In the rows, 128 means zero.
A single turn carries every row of the set below to another of its rows. Some are shown first; where does it send the rows asked next?
lur: [131 131 120 125 102 157 150 100  95  80 130 146 125 101 123 114 125 156
 105 118 136 153 131 115 159 109 129 178 130 134]
Gud: [127 141 117  81 122 139 132 120 112  89 118 102 124 133 120  94 145 172
 139 104 153 138 135  95 148 111 126 136 140 125]
paguz: [147 130 132 134  96 152 116 111 121 101 132 150 120 127 111 117  91 158
 135 106 155 132 107 137 166 134 122 150 135 116]
legom: [154 137 122  70 111 130 137 111 109 103 113 106 135 127  92  96 144 155
 131 107 142 138 130 124 149 102 123 131 144 126]
vak: [124 132 116 128  90 150 131 137 123 117 142 143 107 138 122 130 120 165
 132  89 140 140 112 114 138 136 131 147 134 108]
rin: [150 132 128 104 114 158 123 107 135 110 168 120  99 123 110 105  90 151
 120  92 135 163 123 126 148 125 117 131 130 137]
bab: [110 125 144 133 119 150 152 119 129  88 147 147 128 114  88  93 127 146
 136 105 143 148 113 118 132  99  93 115 113 129]
kadak: [138 136 120 107 100 127 116 101 107  79 113  96 125 129 123  95 144 148
 123 131 164 137 133 107 143 126 107 137 140 132]
lofak: [142 136 130  92 106 152 125 110 111  91 121 111 120 136 121  78 142 148
 144 132 150 149 132 114 152 109 119 147 153 121]
ral: [147 138 127 125 113 125 148 105 114  86 131 140 140 116 124  96 125 180
 122  95 120 163 133 115 119 129 133 117 122 153]
dap: [106 157 119 120 102 151 139 132 104 101 107 143 130 119 109 120 116 136
 115 106 131 137 141  93 135 105 116 150 149 143]
kasir: [148 135 119 138 120 122 135 111 121  89 126 133 149 118  96 104 125 166
  88 125 139 158 115 128 128 106 113 155 135 136]
mego: [134 144 108 127 105 148 124  71 116 123 158 117 100 116  98 107 128 137
 120 112 129 123 124 138 139 103 116 148 141 116]
Ginaz: [103 106 113 135 118 144 161 125 106  95 136 123 120 113  80 130 126 151
 120 104 138 136 115 121 138 135  96 120 122 147]
Mene: [124 109 121 151 127 152 170 123 116 100 148 129 102 129 119 105 120 146
 127 114 143 129 133 111 137 129 106 123 135 156]
muveg: [133 140 144 143 116 151 132 104 114  83 151 131 140 113 108 136 114 140
 134  99 148 154 138 124 147 111 161 108 142 132]
genek: [114 104 114 142 134 157 162 104 129 103 132 129 130 127 101 107 137 162
 113 103 132 115 129 130 165 118 107 130 121 142]
Lun: [148 120 122 114 136 149 109  92 135 116 131 119 108 115 127 119 103 155
 106 111 147 124 126 124 160 113 114 105 116 133]
kug: [114 138 108 120 131 155 135  93 103 104 154 115  86 111 123 134 113 143
 132 119 142 137 130 107 128 103 134 122 142 116]
Nekud: [130 132 127 114 116 148 126 109  71 103  97 157 127 109 114  98 128 143
 120  97 139 120 124 122 131 120 110 120 131 133]
livog: [146 127 112  76 101 128 145 105 104  77 121  96 117 125 113 110 133 156
 108 112 157 141 138 121 153 118 133 125 145 130]
rur: [137 142 125 135  93 131 126 121 112 128 146 144 119 116  99 117 151 153
 132  80 145 118 118 126 123 111 138 130 133 116]
pagib: [128 125 119 113 114 153 140 122 110  97 115 154 122 134 127  85 118 157
  97 109 127 149 130 139 133 120 137 100 155 130]
fufu: [115 118 130 134  85 145 159  98 136  98 133 151 116 108 100  98 129 135
 117 122 136 123 124 137 149 104 101 112 118 133]
Puna: [120 140 108 118 105 139 114  94 129 108 157 102 113 124 104 125 124 158
 109  83 133 145 118 112 128 127 101 140 110 118]
latik: [148 122 125 142 124 143 139 110 102 106 147 132 122 124 116 133 141 137
 108 101 155 126 128 135 130 103 156 116 144 109]
Metir: [145 141 127  89  82 130 134 106 111  82 124  97 129 125 107 105 135 136
 133 124 140 162 140 116 140 122 121 127 148 141]
Noli: [139 135 136 150 117 140 112 107 126  95 120 124 155 130 110 146  99 149
 129 107 147 134 126 120 154 129 122 124 123 129]
latu: [127 128 131 120 111 141 186 109 130  89 147 149 111 118  93 104  95 145
 131 103 135 130 127 122 147  96 108 126 126 134]
Mem: [119 144 130 113 130 156 103 100 123 121 138 119 119  97  95 125 124 144
 145 117 131 144 124 118 139 103 123  98 130 139]

ral turns into kasir
rin turns into Puna
And these:
Mene turns into bab
legom turns into livog
vak turns into rur

